128 stands for zero in the data rows.
Here are some numbered points:
[181, 35, 75, 95, 174, 61, 146, 117, 114, 222, 205, 105, 79, 122, 64, 48, 155, 65, 147, 69, 103, 249, 131, 100, 173, 95, 131, 53] 0
[102, 154, 119, 98, 169, 106, 132, 188, 145, 71, 142, 116, 165, 141, 103, 157, 133, 147, 152, 149, 134, 116, 130, 163, 112, 123, 125, 148] 1
[102, 188, 142, 177, 141, 129, 136, 153, 145, 93, 141, 136, 135, 159, 175, 188, 96, 173, 97, 150, 164, 78, 138, 125, 98, 126, 160, 117] 2
[144, 105, 113, 136, 126, 139, 136, 111, 112, 153, 147, 119, 110, 126, 138, 96, 146, 129, 146, 112, 106, 160, 107, 119, 146, 141, 120, 144] 3
[135, 122, 139, 103, 130, 108, 122, 128, 146, 122, 101, 142, 129, 111, 93, 151, 126, 109, 109, 112, 139, 121, 150, 134, 128, 121, 129, 101] 4
[136, 120, 158, 127, 79, 153, 140, 62, 131, 134, 43, 162, 92, 98, 149, 172, 152, 151, 92, 99, 132, 104, 111, 120, 149, 178, 113, 137] 5
[115, 89, 121, 141, 99, 145, 189, 65, 87, 164, 113, 108, 93, 150, 180, 101, 171, 181, 141, 150, 105, 169, 55, 118, 171, 179, 115, 178] 6
[156, 89, 123, 134, 123, 170, 106, 156, 92, 137, 46, 149, 215, 123, 137, 139, 128, 112, 164, 114, 170, 105, 150, 156, 117, 138, 135, 96] 7
[144, 125, 125, 149, 129, 155, 114, 139, 116, 127, 105, 141, 150, 120, 150, 146, 130, 133, 139, 104, 145, 113, 134, 135, 120, 143, 132, 119] 8
[109, 143, 134, 105, 137, 114, 114, 164, 138, 99, 119, 123, 167, 135, 98, 135, 108, 110, 130, 164, 141, 106, 153, 147, 109, 101, 132, 124] 9
[126, 157, 143, 114, 148, 59, 109, 146, 175, 127, 172, 133, 102, 128, 67, 140, 82, 79, 73, 137, 144, 120, 187, 107, 112, 60, 157, 56] 10
[140, 103, 110, 135, 125, 140, 137, 112, 108, 155, 154, 114, 112, 128, 141, 86, 143, 125, 149, 117, 107, 163, 103, 117, 140, 137, 121, 143] 11
[141, 119, 138, 150, 106, 149, 140, 90, 121, 147, 92, 148, 106, 119, 160, 151, 141, 150, 110, 101, 136, 122, 113, 116, 142, 159, 131, 123] 12
New points follow, each followed by the numbers of its three nearest points above, looking only along the 7 directions in which the numbered points spread most, nearest first.
[140, 139, 144, 114, 133, 102, 127, 108, 166, 123, 118, 157, 76, 97, 101, 177, 141, 125, 87, 71, 132, 125, 139, 114, 136, 139, 127, 93] 4 12 8
[144, 128, 126, 146, 130, 155, 114, 140, 123, 124, 106, 142, 150, 122, 144, 148, 128, 134, 137, 102, 144, 113, 134, 136, 119, 142, 131, 118] 8 12 4
[101, 149, 116, 102, 167, 109, 131, 186, 140, 81, 141, 116, 162, 142, 106, 154, 133, 144, 154, 143, 134, 120, 133, 161, 112, 124, 125, 143] 1 9 4
[143, 134, 112, 160, 158, 143, 129, 151, 126, 121, 145, 135, 135, 133, 157, 150, 135, 153, 144, 90, 142, 130, 125, 129, 122, 146, 135, 116] 8 12 3
[134, 123, 139, 107, 130, 109, 118, 132, 144, 123, 104, 144, 129, 113, 90, 151, 124, 108, 113, 110, 142, 120, 152, 135, 127, 119, 129, 100] 4 9 8
[129, 136, 145, 105, 117, 118, 114, 121, 148, 117, 110, 140, 121, 108, 99, 139, 124, 106, 109, 124, 126, 115, 147, 127, 126, 118, 121, 122] 4 9 8
[148, 133, 123, 149, 121, 183, 103, 135, 116, 126, 124, 135, 148, 109, 156, 116, 134, 128, 153, 99, 119, 116, 125, 132, 116, 147, 115, 156] 8 3 11
[101, 148, 157, 101, 119, 108, 146, 117, 155, 90, 67, 153, 119, 119, 116, 200, 145, 157, 96, 128, 146, 93, 127, 145, 132, 154, 122, 130] 4 5 12
[106, 173, 161, 229, 73, 187, 138, 100, 95, 138, 87, 137, 155, 175, 245, 151, 75, 177, 92, 197, 174, 57, 119, 105, 101, 134, 169, 131] 2 12 8
[122, 145, 147, 108, 130, 106, 119, 137, 156, 109, 108, 145, 127, 116, 99, 164, 115, 113, 100, 128, 144, 105, 157, 133, 121, 113, 130, 103] 4 9 8
[183, 22, 86, 55, 137, 100, 99, 130, 100, 198, 157, 101, 144, 96, 31, 4, 148, 21, 182, 102, 86, 221, 146, 130, 158, 84, 103, 97] 0 11 3
[148, 89, 146, 145, 79, 171, 129, 83, 93, 164, 49, 148, 147, 117, 162, 122, 136, 128, 126, 124, 142, 117, 116, 124, 142, 157, 126, 124] 12 5 8
[100, 149, 146, 116, 130, 76, 162, 112, 154, 115, 131, 129, 87, 144, 116, 170, 127, 154, 83, 150, 135, 123, 124, 119, 138, 122, 140, 113] 4 12 9
[125, 143, 146, 113, 129, 103, 119, 135, 157, 109, 106, 147, 127, 117, 97, 164, 115, 111, 100, 122, 144, 104, 155, 133, 120, 114, 135, 98] 4 9 8
[137, 118, 160, 130, 83, 153, 141, 62, 129, 135, 42, 167, 98, 99, 151, 175, 156, 154, 94, 98, 137, 104, 111, 121, 151, 179, 116, 133] 5 12 8
[135, 82, 140, 117, 113, 95, 148, 117, 108, 168, 61, 138, 157, 145, 110, 143, 117, 107, 105, 150, 172, 132, 149, 129, 140, 108, 156, 52] 4 7 8
[142, 137, 140, 117, 133, 104, 130, 107, 161, 126, 116, 154, 81, 103, 109, 174, 141, 129, 93, 76, 133, 127, 136, 120, 138, 141, 127, 100] 4 12 8
[138, 160, 148, 118, 143, 114, 111, 139, 176, 93, 108, 164, 106, 98, 100, 202, 130, 132, 94, 72, 144, 96, 157, 132, 118, 137, 130, 94] 4 8 12
[118, 141, 155, 121, 100, 124, 120, 111, 139, 122, 97, 140, 122, 122, 118, 140, 109, 114, 98, 152, 135, 98, 146, 124, 122, 114, 133, 117] 4 9 8
[97, 136, 158, 128, 96, 93, 140, 116, 125, 142, 99, 119, 148, 164, 117, 124, 77, 110, 81, 219, 156, 99, 153, 119, 118, 77, 159, 92] 9 4 10
[146, 108, 100, 163, 159, 131, 140, 155, 106, 152, 143, 124, 151, 152, 156, 133, 129, 140, 150, 107, 152, 146, 125, 129, 126, 130, 151, 92] 8 3 11
[140, 116, 139, 150, 103, 148, 143, 87, 116, 149, 89, 145, 108, 123, 162, 148, 142, 148, 110, 108, 137, 124, 111, 116, 143, 161, 131, 121] 12 5 8
[151, 133, 121, 150, 125, 182, 97, 137, 121, 122, 129, 135, 144, 108, 155, 114, 127, 126, 155, 95, 119, 116, 128, 132, 116, 146, 115, 155] 8 3 11
[99, 141, 155, 137, 93, 77, 143, 85, 135, 162, 151, 114, 90, 159, 116, 95, 78, 100, 64, 210, 128, 123, 143, 90, 129, 73, 156, 98] 10 9 4
[82, 181, 133, 133, 143, 54, 150, 133, 163, 124, 244, 89, 73, 168, 105, 93, 76, 114, 80, 206, 107, 135, 139, 91, 114, 53, 155, 122] 10 9 2
[129, 142, 162, 116, 113, 105, 108, 125, 154, 122, 80, 155, 136, 116, 95, 166, 98, 96, 78, 136, 161, 86, 173, 125, 117, 100, 145, 76] 4 9 10
